In the data rows, zero lies at 4.5, halfway between 4 and 5.
Every row has a hidden score. How much higher is the second row's score than the first row's in each pair? 15 means about the same, 30 much higher and 0 much lower. The score is a weighted sum of the row's numbers plus the product of two more (or one squared), each taken from its middle value.
[4. 2. 4. 4. 4. 2. 7. 4. 4. 4. 4. 7. 4.]
[4. 4. 4. 7. 2. 4. 2. 2. 4. 4. 4. 4. 4.]: 18
[2. 2. 4. 2. 4. 7. 4. 4. 2. 4. 2. 4. 2.]
[4. 2. 2. 4. 4. 2. 2. 2. 2. 2. 4. 2. 2.]: 12
[4. 4. 2. 4. 4. 4. 2. 2. 4. 2. 7. 4. 4.]
[4. 4. 4. 4. 4. 4. 7. 7. 7. 7. 4. 4. 4.]: 13
[2. 4. 2. 2. 2. 2. 2. 2. 2. 2. 4. 2. 2.]
[2. 2. 2. 2. 2. 2. 2. 2. 2. 2. 2. 2. 2.]: 15
[4. 2. 4. 2. 4. 2. 4. 4. 2. 4. 2. 2. 2.]
[7. 7. 7. 4. 7. 7. 4. 4. 7. 7. 4. 7. 7.]: 16
[7. 7. 7. 7. 7. 7. 4. 7. 7. 7. 7. 7. 7.]
[4. 2. 4. 2. 7. 4. 4. 4. 4. 4. 4. 4. 2.]: 15
[7. 7. 7. 7. 7. 7. 7. 7. 7. 7. 7. 7. 7.]
[7. 7. 7. 7. 7. 7. 7. 7. 7. 7. 7. 7. 7.]: 15
[2. 2. 2. 2. 2. 2. 2. 2. 2. 2. 2. 7. 2.]
[2. 2. 2. 2. 2. 2. 2. 2. 2. 2. 2. 2. 2.]: 11
[2. 2. 2. 2. 2. 2. 4. 4. 2. 4. 2. 4. 2.]
[2. 4. 7. 4. 4. 2. 4. 2. 4. 4. 2. 2. 2.]: 16
[7. 7. 4. 7. 4. 4. 2. 4. 2. 4. 7. 2. 4.]
[4. 4. 4. 4. 7. 4. 4. 2. 4. 7. 2. 4. 4.]: 14
[7. 2. 2. 2. 7. 4. 2. 2. 2. 2. 7. 4. 2.]
[4. 4. 7. 7. 7. 4. 7. 7. 4. 7. 4. 7. 7.]: 14
[7. 7. 7. 7. 7. 7. 7. 7. 7. 7. 7. 7. 7.]
[7. 2. 2. 7. 7. 7. 2. 2. 2. 7. 7. 2. 7.]: 17
[2. 7. 7. 2. 4. 2. 4. 4. 7. 2. 4. 2. 4.]
[2. 2. 2. 4. 2. 2. 2. 4. 2. 2. 4. 4. 2.]: 18
[7. 2. 2. 7. 7. 4. 2. 2. 2. 2. 7. 4. 4.]
[7. 7. 7. 7. 7. 7. 7. 4. 7. 7. 7. 7. 7.]: 13
[7. 7. 7. 7. 7. 7. 7. 7. 7. 7. 7. 7. 7.]
[2. 2. 4. 2. 4. 4. 4. 4. 2. 4. 4. 4. 2.]: 16
[2. 2. 2. 2. 4. 2. 4. 4. 2. 2. 2. 2. 2.]
[2. 7. 7. 2. 2. 4. 4. 4. 7. 2. 2. 4. 4.]: 11
[2. 2. 2. 2. 2. 4. 4. 4. 2. 2. 2. 4. 2.]
[4. 7. 7. 7. 7. 7. 7. 7. 7. 7. 4. 7. 7.]: 13
[7. 4. 4. 4. 4. 2. 2. 2. 2. 4. 2. 4. 4.]
[7. 7. 4. 7. 4. 7. 7. 7. 4. 7. 4. 4. 7.]: 15
[2. 2. 4. 2. 2. 2. 2. 4. 4. 4. 2. 4. 2.]
[7. 7. 7. 7. 7. 7. 7. 7. 7. 7. 7. 7. 7.]: 18
[2. 2. 2. 2. 2. 2. 2. 4. 2. 4. 2. 4. 2.]
[4. 7. 4. 4. 2. 7. 2. 4. 4. 2. 4. 2. 4.]: 15
[2. 4. 4. 4. 2. 2. 7. 7. 4. 7. 2. 7. 7.]
[4. 4. 7. 4. 4. 7. 7. 7. 7. 7. 7. 7. 7.]: 11
[7. 7. 7. 7. 7. 7. 7. 7. 4. 7. 7. 4. 7.]
[4. 2. 4. 4. 2. 2. 4. 4. 4. 4. 4. 7. 4.]: 15
[7. 7. 7. 7. 7. 7. 7. 7. 7. 7. 7. 7. 7.]
[4. 4. 2. 4. 2. 2. 2. 2. 2. 2. 4. 2. 4.]: 14
[7. 7. 7. 7. 4. 7. 7. 7. 7. 7. 7. 7. 7.]
[7. 7. 7. 7. 7. 4. 7. 4. 7. 4. 7. 7. 4.]: 19
[4. 2. 7. 7. 7. 7. 7. 7. 7. 7. 7. 7. 7.]
[2. 4. 2. 2. 2. 2. 2. 2. 2. 2. 4. 2. 4.]: 22
[4. 4. 7. 2. 2. 7. 2. 2. 7. 4. 4. 2. 4.]
[4. 4. 7. 7. 7. 4. 7. 7. 7. 7. 4. 7. 7.]: 15
[7. 7. 7. 7. 7. 7. 7. 7. 7. 7. 7. 7. 7.]
[2. 2. 4. 2. 4. 4. 2. 4. 2. 2. 2. 2. 2.]: 15
[2. 2. 2. 2. 7. 7. 4. 2. 2. 4. 2. 2. 2.]
[2. 2. 2. 2. 2. 2. 2. 4. 2. 2. 2. 4. 2.]: 6
[2. 2. 4. 4. 4. 4. 4. 4. 4. 2. 2. 7. 4.]
[2. 2. 2. 2. 2. 2. 2. 2. 2. 2. 2. 2. 2.]: 11
[7. 4. 4. 7. 7. 7. 4. 4. 4. 4. 4. 4. 7.]
[7. 7. 7. 7. 2. 2. 2. 4. 2. 4. 2. 2. 4.]: 29
[7. 7. 7. 7. 7. 7. 7. 7. 7. 7. 7. 7. 7.]
[2. 2. 2. 2. 4. 4. 2. 2. 2. 2. 2. 4. 4.]: 27
[7. 7. 7. 7. 7. 7. 7. 7. 7. 7. 7. 7. 7.]
[4. 4. 7. 4. 7. 4. 4. 4. 4. 2. 4. 4. 7.]: 23
[4. 4. 7. 4. 7. 7. 7. 7. 7. 4. 4. 7. 7.]
[7. 4. 7. 7. 7. 4. 4. 4. 4. 4. 4. 4. 4.]: 21
[7. 4. 7. 4. 4. 4. 2. 4. 2. 7. 2. 2. 7.]
[7. 7. 7. 7. 4. 7. 2. 4. 4. 7. 7. 4. 7.]: 16
[4. 4. 7. 4. 7. 7. 7. 7. 7. 7. 4. 7. 4.]
[2. 4. 4. 2. 2. 2. 2. 2. 2. 2. 2. 2. 4.]: 17
[2. 4. 4. 4. 7. 4. 7. 7. 7. 7. 7. 4. 2.]
[7. 7. 7. 7. 7. 7. 7. 7. 7. 7. 7. 7. 7.]: 19
[2. 4. 7. 7. 4. 7. 7. 7. 4. 7. 4. 7. 4.]
[7. 4. 2. 7. 7. 4. 7. 2. 4. 4. 4. 2. 2.]: 26
[7. 7. 4. 4. 7. 4. 7. 7. 4. 4. 4. 7. 4.]
[2. 2. 2. 2. 2. 2. 2. 2. 2. 4. 2. 2. 2.]: 12
[2. 2. 4. 4. 4. 2. 4. 2. 4. 4. 2. 7. 4.]
[2. 4. 4. 2. 4. 7. 4. 4. 7. 7. 4. 4. 4.]: 10
[4. 4. 4. 4. 2. 4. 2. 4. 2. 2. 4. 2. 4.]
[7. 7. 7. 7. 7. 7. 7. 7. 7. 7. 7. 7. 7.]: 17
[2. 2. 2. 2. 2. 4. 4. 2. 2. 2. 2. 4. 2.]
[7. 7. 7. 7. 4. 4. 7. 7. 7. 4. 7. 7. 4.]: 25
[7. 2. 2. 7. 7. 4. 2. 2. 2. 2. 7. 4. 2.]
[2. 2. 2. 2. 2. 2. 2. 2. 2. 2. 2. 2. 2.]: 9
[4. 7. 4. 4. 4. 2. 4. 4. 7. 4. 4. 2. 4.]
[7. 2. 2. 2. 4. 2. 2. 4. 2. 7. 4. 2. 4.]: 15
[7. 7. 7. 7. 7. 7. 7. 7. 7. 7. 7. 7. 7.]
[7. 7. 7. 7. 7. 7. 7. 7. 7. 7. 7. 7. 4.]: 24
[2. 2. 4. 2. 4. 4. 2. 4. 4. 2. 2. 2. 2.]
[2. 2. 2. 2. 2. 2. 2. 2. 2. 2. 2. 2. 2.]: 16
[4. 4. 2. 4. 4. 2. 7. 7. 2. 4. 4. 7. 2.]
[4. 2. 4. 2. 4. 4. 2. 2. 4. 4. 4. 4. 2.]: 14
[7. 7. 7. 2. 4. 7. 7. 7. 7. 7. 4. 7. 7.]
[7. 2. 4. 2. 4. 7. 4. 4. 4. 4. 2. 2. 2.]: 26
[4. 7. 4. 4. 4. 7. 2. 4. 4. 4. 4. 2. 4.]
[4. 7. 7. 4. 2. 4. 2. 2. 4. 4. 4. 2. 4.]: 14
[4. 7. 4. 4. 2. 4. 2. 2. 4. 2. 2. 4. 7.]
[2. 4. 4. 2. 4. 4. 4. 7. 7. 4. 2. 2. 4.]: 7
[7. 7. 7. 4. 4. 7. 7. 7. 7. 7. 2. 7. 7.]
[7. 7. 7. 7. 4. 7. 4. 4. 4. 7. 7. 4. 7.]: 13
[4. 7. 7. 7. 7. 7. 4. 4. 7. 4. 7. 4. 4.]
[7. 7. 4. 7. 2. 4. 2. 2. 4. 4. 4. 4. 7.]: 15
[4. 4. 4. 4. 4. 4. 7. 7. 7. 7. 4. 7. 7.]
[4. 4. 4. 4. 4. 7. 7. 4. 7. 7. 4. 7. 7.]: 19
[7. 7. 7. 7. 7. 7. 7. 7. 7. 7. 7. 7. 7.]
[2. 7. 4. 2. 2. 2. 2. 4. 4. 2. 2. 4. 2.]: 12
[2. 7. 4. 2. 2. 2. 2. 2. 2. 2. 4. 2. 2.]
[2. 2. 4. 4. 4. 4. 7. 4. 4. 4. 4. 4. 4.]: 18
[4. 2. 2. 4. 4. 7. 4. 4. 2. 4. 4. 7. 4.]
[2. 2. 2. 2. 2. 2. 2. 2. 2. 2. 2. 2. 2.]: 9
[2. 4. 2. 4. 2. 2. 4. 2. 7. 2. 4. 4. 2.]
[7. 7. 7. 7. 4. 7. 4. 7. 4. 7. 7. 4. 7.]: 16
[4. 4. 4. 4. 4. 4. 4. 4. 4. 4. 7. 4. 2.]
[7. 7. 4. 7. 7. 7. 4. 4. 4. 2. 7. 7. 4.]: 20
[7. 7. 7. 4. 7. 7. 7. 7. 7. 7. 7. 7. 7.]
[7. 7. 7. 7. 7. 7. 7. 4. 7. 4. 7. 7. 7.]: 18
[4. 2. 2. 2. 2. 2. 2. 2. 2. 2. 2. 2. 2.]
[2. 7. 7. 2. 2. 2. 7. 7. 7. 2. 2. 2. 2.]: 15
[2. 2. 4. 4. 4. 2. 4. 4. 4. 4. 4. 7. 4.]
[4. 4. 4. 4. 2. 4. 4. 7. 4. 4. 2. 7. 4.]: 14
[2. 2. 7. 4. 4. 4. 4. 4. 7. 4. 4. 7. 4.]
[2. 2. 2. 2. 2. 2. 2. 2. 2. 2. 2. 2. 2.]: 16
[2. 2. 4. 2. 2. 4. 4. 4. 4. 2. 4. 4. 2.]
[4. 4. 7. 4. 2. 7. 2. 2. 4. 4. 4. 2. 7.]: 16
[7. 7. 4. 7. 7. 4. 7. 7. 2. 7. 7. 7. 2.]
[4. 4. 4. 7. 4. 7. 4. 4. 4. 7. 4. 4. 7.]: 11
[7. 7. 4. 7. 7. 7. 4. 4. 7. 7. 7. 4. 7.]
[7. 2. 2. 7. 7. 4. 2. 2. 2. 2. 7. 4. 2.]: 21
[4. 4. 4. 4. 7. 4. 4. 4. 2. 4. 4. 4. 2.]
[7. 4. 7. 7. 7. 7. 7. 7. 7. 7. 7. 7. 7.]: 16
[4. 4. 4. 4. 4. 2. 2. 2. 2. 2. 4. 2. 4.]
[2. 4. 4. 2. 4. 4. 2. 2. 4. 2. 4. 2. 2.]: 14
[4. 4. 2. 2. 4. 4. 4. 2. 2. 4. 2. 2. 2.]
[7. 7. 7. 7. 7. 7. 7. 7. 7. 7. 7. 4. 7.]: 15
[4. 2. 4. 4. 7. 7. 4. 7. 2. 4. 4. 4. 2.]
[7. 2. 2. 2. 2. 4. 2. 2. 2. 2. 7. 2. 2.]: 13
[2. 2. 2. 2. 4. 2. 4. 4. 4. 4. 2. 4. 2.]
[4. 4. 7. 4. 7. 4. 7. 7. 7. 7. 7. 7. 4.]: 13
[4. 2. 2. 2. 4. 4. 2. 7. 2. 2. 2. 2. 2.]
[4. 2. 2. 7. 2. 4. 4. 4. 2. 4. 4. 4. 4.]: 18
[4. 7. 4. 4. 7. 7. 4. 7. 4. 4. 7. 4. 4.]
[7. 4. 4. 7. 7. 7. 7. 7. 4. 7. 4. 7. 7.]: 17
[4. 4. 4. 4. 7. 7. 7. 7. 7. 7. 4. 7. 7.]
[2. 2. 2. 2. 2. 2. 2. 2. 2. 2. 2. 2. 2.]: 10
[4. 7. 7. 4. 7. 7. 4. 4. 7. 7. 7. 4. 7.]
[2. 2. 4. 4. 4. 4. 4. 7. 4. 2. 4. 4. 4.]: 13
[4. 4. 4. 4. 4. 4. 7. 4. 4. 4. 4. 4. 7.]
[4. 4. 2. 2. 2. 4. 2. 4. 2. 2. 2. 2. 7.]: 19
[2. 4. 4. 4. 7. 2. 4. 2. 4. 4. 2. 2. 4.]
[2. 7. 7. 2. 2. 2. 4. 2. 7. 2. 2. 4. 4.]: 9
[7. 7. 4. 4. 7. 4. 4. 4. 4. 4. 7. 4. 7.]
[2. 4. 4. 4. 4. 4. 4. 4. 4. 4. 2. 4. 4.]: 10
[7. 7. 4. 7. 4. 4. 4. 4. 2. 2. 4. 2. 4.]
[4. 7. 2. 4. 4. 7. 7. 7. 2. 7. 4. 4. 4.]: 10
[7. 2. 7. 2. 4. 7. 2. 2. 7. 2. 4. 4. 7.]
[7. 7. 7. 7. 7. 7. 7. 7. 7. 7. 7. 7. 7.]: 15
[7. 4. 4. 4. 7. 7. 7. 7. 4. 7. 7. 7. 4.]
[7. 4. 4. 4. 2. 4. 4. 4. 4. 2. 4. 4. 7.]: 14
[4. 4. 4. 4. 7. 7. 4. 7. 4. 7. 7. 4. 4.]
[4. 4. 7. 4. 7. 7. 7. 7. 7. 7. 4. 7. 4.]: 17
[7. 7. 4. 7. 2. 4. 7. 4. 4. 4. 7. 4. 7.]
[4. 2. 7. 2. 4. 4. 7. 4. 4. 7. 2. 7. 7.]: 22
[4. 4. 4. 4. 2. 2. 2. 4. 7. 4. 4. 4. 4.]
[4. 2. 2. 2. 4. 2. 2. 2. 4. 2. 4. 2. 4.]: 16
[4. 7. 4. 7. 4. 7. 2. 4. 4. 4. 4. 7. 4.]
[2. 2. 2. 2. 2. 2. 4. 4. 2. 2. 2. 2. 2.]: 12
[4. 7. 4. 4. 4. 4. 2. 2. 2. 4. 2. 2. 7.]
[2. 2. 2. 4. 2. 2. 4. 2. 4. 2. 2. 2. 2.]: 7
[2. 2. 2. 2. 7. 4. 2. 4. 2. 2. 4. 2. 2.]
[7. 7. 7. 4. 7. 7. 2. 4. 4. 2. 7. 4. 7.]: 13
[2. 2. 2. 4. 2. 2. 2. 2. 2. 2. 2. 4. 2.]
[7. 7. 4. 7. 4. 7. 2. 7. 4. 4. 7. 2. 7.]: 13
[2. 2. 2. 2. 2. 2. 2. 2. 4. 2. 2. 7. 2.]
[4. 7. 4. 4. 4. 2. 2. 2. 2. 2. 2. 2. 2.]: 13
[4. 2. 2. 2. 2. 2. 2. 2. 2. 2. 2. 2. 4.]
[4. 7. 2. 7. 4. 4. 2. 7. 2. 4. 7. 7. 4.]: 13
[4. 4. 2. 2. 4. 2. 2. 2. 4. 2. 2. 2. 2.]
[4. 4. 2. 4. 2. 2. 4. 2. 2. 2. 2. 2. 4.]: 16
[2. 2. 4. 2. 2. 4. 4. 4. 2. 4. 4. 7. 2.]
[7. 4. 4. 4. 7. 7. 7. 7. 7. 7. 7. 7. 7.]: 14
[2. 2. 2. 2. 2. 2. 2. 2. 2. 2. 2. 2. 2.]
[2. 2. 2. 2. 2. 2. 2. 2. 2. 2. 4. 2. 2.]: 15
[4. 2. 2. 4. 2. 2. 4. 4. 2. 2. 2. 2. 2.]
[4. 4. 7. 7. 4. 4. 4. 4. 4. 4. 4. 4. 7.]: 12
[2. 2. 4. 2. 4. 2. 4. 4. 4. 2. 2. 4. 2.]
[7. 4. 7. 4. 4. 7. 7. 4. 7. 7. 7. 7. 4.]: 21
[4. 4. 2. 2. 2. 4. 2. 2. 4. 2. 2. 2. 2.]
[2. 2. 2. 2. 4. 4. 4. 4. 2. 2. 2. 2. 2.]: 17
[4. 4. 2. 2. 2. 4. 2. 2. 4. 2. 2. 4. 4.]
[4. 4. 4. 4. 2. 2. 2. 4. 2. 2. 4. 2. 2.]: 14
[7. 2. 4. 7. 7. 7. 7. 7. 2. 7. 7. 7. 7.]
[7. 7. 7. 7. 7. 7. 7. 7. 7. 7. 7. 7. 7.]: 12
[7. 7. 7. 7. 7. 7. 7. 4. 7. 4. 7. 7. 7.]
[7. 7. 7. 7. 7. 4. 4. 7. 4. 7. 7. 4. 7.]: 11
[4. 4. 4. 4. 2. 2. 4. 2. 2. 2. 7. 2. 2.]
[4. 2. 2. 4. 4. 4. 2. 2. 2. 2. 4. 2. 2.]: 18
[7. 7. 4. 2. 4. 2. 2. 2. 4. 4. 7. 2. 4.]
[2. 2. 4. 4. 7. 7. 7. 4. 2. 7. 4. 4. 4.]: 28
[4. 4. 7. 7. 7. 7. 7. 7. 7. 7. 4. 7. 4.]
[2. 2. 2. 2. 2. 2. 2. 2. 2. 2. 2. 2. 2.]: 8
[7. 4. 7. 4. 7. 7. 4. 7. 4. 7. 7. 4. 4.]
[7. 7. 7. 7. 4. 7. 7. 4. 7. 7. 7. 7. 7.]: 16
[7. 7. 7. 7. 7. 7. 7. 7. 7. 7. 7. 7. 7.]
[7. 7. 7. 7. 7. 7. 7. 7. 7. 7. 7. 4. 7.]: 15
[4. 4. 2. 7. 2. 2. 2. 4. 2. 2. 7. 4. 2.]
[4. 7. 7. 2. 2. 4. 7. 2. 7. 4. 2. 2. 7.]: 12
[4. 2. 4. 2. 7. 4. 7. 7. 7. 4. 2. 4. 2.]
[2. 7. 7. 2. 2. 2. 7. 7. 7. 4. 2. 7. 7.]: 15
[4. 7. 2. 7. 4. 2. 7. 7. 4. 7. 7. 7. 7.]
[7. 7. 7. 7. 7. 7. 7. 7. 7. 7. 7. 4. 7.]: 14
[2. 2. 7. 2. 4. 7. 4. 4. 7. 4. 4. 4. 2.]
[4. 4. 4. 2. 2. 7. 2. 2. 4. 2. 4. 4. 4.]: 17
[7. 4. 7. 7. 7. 7. 7. 7. 7. 7. 7. 7. 7.]
[2. 2. 4. 4. 2. 2. 4. 7. 4. 7. 4. 4. 4.]: 9
[4. 7. 7. 2. 7. 4. 7. 4. 7. 2. 7. 7. 2.]
[7. 7. 2. 7. 7. 4. 4. 7. 7. 4. 7. 4. 7.]: 13
[2. 2. 4. 2. 2. 4. 4. 4. 4. 7. 4. 4. 4.]
[7. 7. 7. 4. 7. 7. 7. 4. 7. 7. 7. 7. 7.]: 18
[4. 4. 7. 7. 7. 7. 7. 7. 7. 7. 4. 7. 7.]
[4. 4. 2. 4. 2. 2. 2. 2. 2. 2. 2. 2. 2.]: 15
